Where one turn sends some rows of the set: a few examples, then the rows asked
J785: [-14  27  -4  -4 -17  -5   3 -16 -13  30  17  34]
J563: [-12  -1   3   4  -7  17  13  22  37 -19   3 -16]
J136: [ 25  15 -16  10  -3 -40  11 -15 -19 -21  -9  -8]
J486: [ -9  31  -4  28   1 -11  13 -30   8   7  24 -14]
J730: [ 24 -12 -10 -12  25 -20  14  -3   6  -9  25 -19]
J881: [ 15   0 -12  -4  10 -32   6  29  30  -4  -7   5]
J406: [-11  31 -37  13   4   4 -22 -15 -18   4   7 -17]
J139: [ -9  -3  -6   2  29 -10  30 -22 -34   7   1  -6]
J741: [ -9  -8 -19 -27 -13 -12   4 -25 -46  -9  -3   3]
J65: [-20   3 -13  21 -22  34  10 -23 -12 -10   4 -11]
J75: [ -5 -24  11 -12  21  12  17  16  13   7  20 -16]
J787: [  3 -23  12 -36  -6  -3  -6 -12  -5 -30  17 -15]
J821: [ -7 -28 -12 -12 -11  32  -9  16  13  -1 -15   6]
J372: [  4  23  -4  36   4 -13  17 -26 -10  -8  13 -18]
J434: [  8  19  -6  -4   2 -31   1  33  25  11  -3  -8]
J413: [ -3 -22  26 -18  -9   0 -14  17  15 -22 -22   5]
J796: [  5  -3 -21 -17   3 -37   2  19  23 -10 -15  15]
J135: [ 11  24 -14  30  -4 -28  17 -21  -8 -16   4 -17]
J155: [ -4   3  28   5  -6 -13   7 -23 -25 -35 -16 -14]
J311: [-31  -2  11  17   3  11  10 -32 -29   2 -17  11]
J715: [  0   9  16  10 -21  -5 -19 -31 -26 -31 -12 -19]
J550: [-17 -10  14 -10   4  13  28  21  15  20  13 -13]
J602: [ -2   9 -23  22 -20  14 -26 -19 -17  -9 -30   5]
J279: [  6  10  31 -11 -12  -2 -16  15   8  20 -13  30]
J858: [-20   9 -37 -13 -10 -19  -4 -24 -36   4  -4  10]
J218: [  3 -18  -7 -42 -11  -1 -22   4  -2 -11  20 -17]
J507: [  3 -18  28  -9 -29  10  -7  17  12  -5 -23  -3]
J437: [ -8  25 -30   7  -4 -26 -20 -27 -10  17  -6  20]
J424: [ -9 -21  21 -14  29 -14  15  -4   8 -16 -19  11]
J239: [ 12 -18 -18 -28   1 -36  -1  -1   3 -17 -16  23]
J502: [  5   4   0   6 -35   8 -31 -39 -18  -4   5  -5]
J850: [-23  -9  -2  13  16  10  22 -31 -28  11 -11   2]
J451: [ -7 -24  26 -11   9  -2  -4   9  15 -15 -30   7]
J720: [  9  39  25   8 -27  -7 -23 -16  -7   6  11  12]
J476: [  9  -9 -17 -34 -16  -2 -25  20  -5  22   4  -4]
J54: [  5  19  15  -4 -17 -14  11  20  20  20  -3  32]
J744: [-10  16 -40   5  -6 -25  -2 -24 -29   7  -6  17]
J94: [-33  35 -17  30  -1  -1  11 -12   3 -10 -10  -3]
J277: [  0  12   0   8 -32  -4 -23 -32 -31 -25   1 -11]
J671: [ -7  11  15   5  -9  15  -3 -22 -18  35   7  31]
J468: [ 16   2 -19  -9  -4   8 -37  23  18  -8  -7 -14]
J19: [ 10 -19  -3  -8  19   3  22   7  16   3  26 -24]
J121: [-20  10 -26 -13  20  -1  -4  28  25   6   2  -3]
J707: [  6 -18 -19 -41 -12  -6 -19  16   2   0  18  -5]
J784: [ 17  31  20  26 -26  -5   7 -16   4  11  14  12]
J347: [ 18   2  22  -7 -13  17   5  11   6  28  29   4]
J238: [  7  18  13 -26 -20   2 -13  13   2  23  35   3]
J64: [-29  -2  15  20 -12  13  11 -37  -4   5 -13  19]

J155 -> J787
J218 -> J858
Now these:
J238 -> J785
J744 -> J881
J468 -> J406
J437 -> J434

Where one turn sends some rows of the set: a few examples, then the rows asked
J137: [-27  -1  -7  25 -23  13 -20  14   1 -11  -3   9 -38 -16  -2 -31  39  19
 -20  10 -19  14  -8  15 -24   4]
J237: [ 13  -3 -15  12   9  11 -22 -17 -12 -19   4  -6 -27  -8   9   8  12   9
  21  -9   9  12 -33 -11 -19  31]
J361: [  3   2  24 -26  11  58  10 -15  20 -10   9 -18 -21  22 -11  21  -9   2
 -39 -17 -21  34 -40   1  14 -19]
J783: [-11   3 -16  -1  17  12  -4 -23  28   6  16   8 -12 -30 -11 -28  33  14
  -9   9  18   5   3   4 -32   6]
J593: [ 17  -8   4  29  20   3  20 -29  23 -10  23  31   8  32 -38  25   6  -7
  -9  15   6  36 -13   4 -18 -30]
J982: [  7 -16  20  -4  -9  10  24 -41  13 -13  -9   8 -26 -19   0  25  15  15
 -22  31  36  25   9  33 -16 -30]
J936: [  4 -61 -23  11   9  -1  15 -17  33   4  -4 -14   2 -15 -16   5  12  -4
 -37  14  10  27 -21   2  12 -25]
J919: [ 11 -11  33   8  12  33  24  -5  20 -11  -1  21 -20  17 -13 -14  63  18
 -25   5 -53  33 -25  -7   6  -8]
J799: [-16 -31 -11   7 -13  22 -10   0   7  -5  -4  18  22  18  12 -21  33  32
 -53  -1  -5  29 -52 -11 -21 -17]
J343: [-18  -3  36  -5  15   9   1 -27 -14 -25   7 -13 -58  -3  -1   3  37  35
 -17  12  -6  -1 -52  -9  22 -27]
J582: [  3 -46  24 -18   8  24  -2 -16  12  -6 -16 -15 -32   7  -8 -20  22  18
 -20  34   7  27 -48  10 -47  -1]
J471: [  4 -23  35 -14 -20  26   4   4  -4 -21 -22  28  -2  15   7  20  48  39
 -30   9 -13   0 -23 -34  15   3]
J674: [ 17   7  40 -23  -9   6   7 -16  -2  -8  -3   9 -13  24 -27  41  -2   7
 -34  22  19  23 -52   2  30 -29]
J28: [ 29  17   6  -2  15  27  27 -23  20 -15   3  17 -10  56 -12  23  19   2
 -26  26 -37  13  -8  14   1 -21]
J289: [-41 -18   8 -22 -10  22 -19  15  21 -32   3  -4 -28 -10   6 -12   6  41
 -10  -6   0 -13 -35 -16  -8 -14]
J384: [  9  12  -4   2  26  15  -6 -10  12   2  17 -20 -15  22 -20  11   6   1
 -13 -20  18  36  20  27 -31 -12]
J417: [  0  11  19  10  -3   7  10   8  42 -53  11   2  12 -13  10  21  18  -8
  12  27  12  17 -23  -2  -5   2]
J700: [-16   9  -4  15  -7  -8 -25 -16  20 -28  35  -3 -34  -2  -3  12  24  44
   8  29 -15  -7 -31   7  -9 -23]
J460: [-12  20   2  -5  -7  15  12  23   3   7  44  19   9  17  -6 -20   5  11
 -29  19   5  20  14  15 -12  -2]
J323: [-25   3  16   9   2  -8 -12 -37 -24 -11  26  26 -26  31 -14   2  31  26
 -40 -11  -6  20 -36 -10   6  19]
J874: [-20 -25  26 -37 -24  34 -24   8  14 -11  14  -1  -3  10 -21  16  34  24
 -27 -27 -19  26 -30   2  20 -20]
J592: [-14 -44  10   4   1   4  31   0  44   2  -4  29   6 -17  -6 -20  23  28
 -24  30  -6  11 -24  -6 -27   1]
J394: [  8  14  17 -53  19  29   2 -13   3  11 -22 -13 -15  21 -11  12  10  11
 -33   2   4   1 -18  14 -10  20]
J690: [ 14   7  37   8  -4  -6  31  29  34   5   6   4  -7  20 -27   7  -2 -23
 -23   0 -24  14 -13  11   9 -10]
J657: [  0 -30 -25  39 -17 -11  -3 -30   8  -8 -18  20   8   6  12  -4  10   0
 -18  34   9   1  -5 -12  -3   3]
J844: [ -4   4  29 -23 -14  59  -9 -32   2   6  -2  35 -27  18  -8  -3   7  15
 -50  20  12  16 -16  14  21  -4]
J742: [ 14 -12  -2  34  -9  38 -10 -15  46  -4  -6  12 -32   7 -17  18   3  16
 -25  -1  -5  -1  10  17  29 -41]
J998: [ -4 -13  -9  -4  14 -33 -12 -16  23  -3 -10 -21  -8   4   6 -16   0  11
  -3  22  44   0 -19   6   6 -18]
J743: [-19   0 -14  18   0  20 -14   0  27 -45  11 -10 -25  21  -9  -6 -16 -22
   3  -5   9   9   1 -20  -6   3]
J421: [-16 -19  10  35   3  -1  -9   6 -20 -13 -34  14 -26   1  23   7  33  20
 -25  28 -14   6 -48 -30   2 -10]
J313: [-10 -15   0  -3   9  25 -13  14  19 -28  27  11 -12 -40  -4  17   3   1
 -22 -15  -8  17 -42   9  25  17]
J270: [ 14  -6  -2   3  -2  33  -7 -37   8   2 -18   5  15  40   0  24   8  29
 -40  25  23   4   1  25  11 -33]
J694: [ 25  -9  41  -9 -13  -6  -8  15   3 -36 -28   2   2  19   7 -33  36  13
 -19  -7 -25  23 -21  -3 -14  -8]
J630: [  7 -15  12   0   1  27  18 -16  14   0  10   3   3  33  10  11  51  29
   0  35 -18  31 -36  -6 -38 -45]
J440: [-15  17   7  17  30  26  30   0   3  -8  -2   7  -8  33 -19  39   9  -7
  -4 -20  14  13 -10 -28 -15  -2]
J984: [-25  -1  16 -13  16  29 -20 -19  15 -26   1   6 -26  42 -37   0  23  34
 -20  19 -23   4 -13 -25  42 -31]
J915: [  2   1   1  28  27  18  -7  11  35 -19  -2 -12 -34   0  11 -23  16  22
 -23  18 -36   2 -38  30  -3 -28]
J407: [  9 -12  15  -4   3 -11 -35 -31  12 -37 -26  -6 -27  37 -37  -4   3   6
 -31  -5   6  17 -42   9  26  -4]
J194: [ 29   6  12 -13 -10   2 -10  23  -7   7   7  16  -2  13 -23  16  32  -1
 -23 -20 -25  54 -27   1  -8  -9]
J793: [  0  -9  55   6 -42   2 -11  -4   6 -33   3  30 -12  13 -21   3  47  11
  -8  28  15  40 -22  -9   4 -15]
J259: [ -4 -26 -23 -25  -3  -9   0 -21  35  -9   7   9  17  -5 -19  17  13  24
   9  -4  15   0 -15 -38   9 -25]
J430: [ 11 -17  22  16 -14  -7  13 -12  18 -27  -2  -3 -16  18 -21   3 -39   3
 -12   6  48  32 -20   0   5 -20]
J226: [  0   0 -11 -25  -1   5  19  19 -21  12 -14   1  14  26 -11  -1   5  15
 -29 -10 -12  18  -5 -26  10 -44]
J179: [ -2 -20  13  20 -12  12  20 -33  13  -4 -59   3 -34   8  -3  11  19  16
 -16  10   8  -6   2 -34  -7 -27]
J119: [-13 -20  -4  52   0  29  19 -19 -19 -10  12  15 -24  29  -2  18  -3  -1
 -40  -6   1  39  -5  -2  -8 -15]

J657 -> J289
J998 -> J137
Now these:
J394 -> J119
J844 -> J440
J430 -> J783
J313 -> J630
J194 -> J270
J690 -> J982
J417 -> J582

Where one turn sends some rows of the set: a few examples, then the rows asked
J628: [-11  40  35  -3   7  25  12  -6 -18  19  26 -31 -17  27 -14 -24  25 -16
  21  -8   9 -16  22  18   0]
J298: [ 11 -12 -41  34  -5  21  25  -9 -36 -13 -24 -15  -3  -6  -8   4   8  16
  -2  17   1   0   8 -27 -29]
J367: [ -2  -4  -4  12   8  22  23  33 -35  21   4 -23   8  18  28 -15  26  -6
 -10   1  11   0  29  58 -10]
J123: [-12  15 -27  20  12  29  15 -50 -34  51 -31 -22   7 -37  29  -2 -13   2
  13  -6  12 -16  14  10  -7]
J591: [  5 -11 -13  43  -6  39  37  -4 -16  -6 -43  -6 -17 -25  -8 -20  -9   1
   7 -20  -4   0   4 -29 -22]
J856: [-24  -5  18  16  12  -3  19  32 -33 -30  24 -32 -11 -14   7   9 -19  -8
   4  -2  15 -39 -12 -14  -4]
J416: [-10  36  27  -7   6  21  13  -7 -20  14  32 -35  -7  30 -14 -17  33 -11
  16  -2  12 -13  25  24  -3]
J273: [-13  18 -21  21  16  21   5 -54 -33  41 -40 -28   6 -39  27  -1  -7  -6
  14  -6  13 -26  14   9   1]
J377: [ -8  -1  23  19  11   8  29  40 -37 -12  20 -23 -25 -12   8   6 -39 -11
   4  -2   3 -33  -8 -16 -11]
J375: [  0   2  13  15  24   8  -2  23 -37   1 -16 -35  -5   8  24 -10  44 -20
  -4  -6  12 -34  26  53   8]
J552: [-27 -11  31   4   4   8  -9 -21 -34  17 -36 -37  21 -28 -14  37  17   7
  -7   1  15 -16 -23   1 -12]
J585: [  1   0  51  10   9  29  13 -12 -33  42 -47 -21  -3 -34 -16  20 -15  -6
  -5 -14  -5  -9 -12  -4 -16]
J301: [-18  -6   4  14   2   5  23  39 -45 -15  30 -27 -12   2  13   9 -31   1
   3  12  13 -26 -13 -13 -15]
J644: [ -2   4  25  18   5  36  11  33 -32  18 -21 -18 -17  10  31 -34  11 -21
   5 -23   8 -19  16  53  -1]
J115: [ -5 -12 -21  37  -3  19   2 -15 -25 -33 -45 -26 -12 -21  -9  -6  21  -2
  12  -6  12 -26  -5 -30  -9]
J963: [ -2  -7  15   3  -4  24   9 -17 -52  45 -26 -24  15  -5  -8  31 -12  16
 -15  22   4  10 -16   0 -30]
J808: [-11  14 -31  18  17  15   9 -54 -36  43 -30 -27  14 -37  27   7  -3   2
   9   2  16 -19  21   8  -5]
J398: [-10  39  25  -5   0  30  17  -3 -20  23  31 -28 -11  30 -12 -23  20  -9
  18  -6   8  -6  25  23  -4]

J416 -> J398
J298 -> J591
J856 -> J301
Now these:
J644 -> J375
J552 -> J963
J273 -> J808

Where one turn sends some rows of the set: a few examples, then the rows asked
J489: [ 24   7  22 -35 -37  -8  33 -11 -16  17 -16  47  67 -27  -7  17]
J749: [ 22  -3  10 -13  10  13 -38  -2  25  10   6  35  52  28   7   8]
J50: [ 22 -10 -11 -26 -13  -4  -2 -12 -27 -18 -13  38  36 -25 -18  -6]
J24: [  2  12  19 -36 -80  33 -18   8  29 -14   6  23  30  -5   6  18]
J105: [ 26   3  24 -27  -2  10 -24  -1  36  34   3  43  64  23  12  24]
J712: [ 19   3   1 -23 -72  20 -29   7   5 -27  -4  28  15  -7  20  -1]
J989: [  0   6   7 -22  17  -3  -8 -17   7  28   9  28  60 -29  -2  12]
J482: [ -2 -36  30 -32 -58  -6 -14   9  24  -4   5  22  68  30   5   9]
J899: [ -1  15  18 -18  20  -3   0 -11  -5  28   0  25  58 -14   0   4]
J729: [ 37  -4   9  -7  -1  -3 -26  -8  18  19   6  47  69  17  30  13]
J231: [ 12  19  33 -23 -52 -14 -61   3  17   5  -1  25  57  19  24   2]
J82: [ 16  25   8 -43 -64  18 -23  11  12   6  -2   2  29  -3 -40   7]
J33: [  5  24  24 -60 -20  19  21   5   6   8 -21  21  38 -15  22 -13]
J382: [ 13  11  24 -29 -53 -14 -70   1  25   7   2  29  54   8  23   6]
J366: [  5  14  28 -24 -52 -13 -60   0  26   2  10  25  65  11  22   8]
J314: [ 17  -4   0 -17 -41   7  -1 -14   7  30 -13  32  28 -13 -52  -8]
J670: [ -3   2  16 -52 -20  20   6  -5   8   3  -6  29  46 -19 -50  20]
J900: [ 13 -51   9 -40 -54 -10 -37   6  26   4  -1  31  45  12   7   4]
J269: [ 16   1  -5 -58 -21  11   4  -8  12   0  -6  31  39 -46  33  -9]
J296: [ 18 -34  29 -33 -57 -15 -19  13   6  11 -20  30  46  33  17  -5]
J573: [ 16  -7   2  -9 -53  -2  17 -22  12  29   6  36  61 -24 -37   6]
J842: [ 21  16  22 -21 -87  14  -2   6   6  -8  -3  33  42  -6  33  11]
J346: [ 37  23   8 -34 -85  -7   1   1   5  20   6  22  64 -24  -1  19]
J870: [ 31  16 -15 -10 -63  -8 -18   2 -21 -23   6   8  43  -9  -6 -10]
J970: [-11  11   5 -48 -14  21  15  -4  15 -24   7  13  53 -23  17 -10]
J716: [  8  11  10 -27  20  -3 -11 -11  -1  39  -6  32  45 -24   0   5]
J576: [ 17  -1   1   8 -41  -6  15 -16 -14  12  -6  29  48  -4 -35 -16]

J573 -> J576
J269 -> J970
J670 -> J489
Now these:
J296 -> J900
J24 -> J842
J899 -> J716
J749 -> J105
J382 -> J366
J82 -> J346

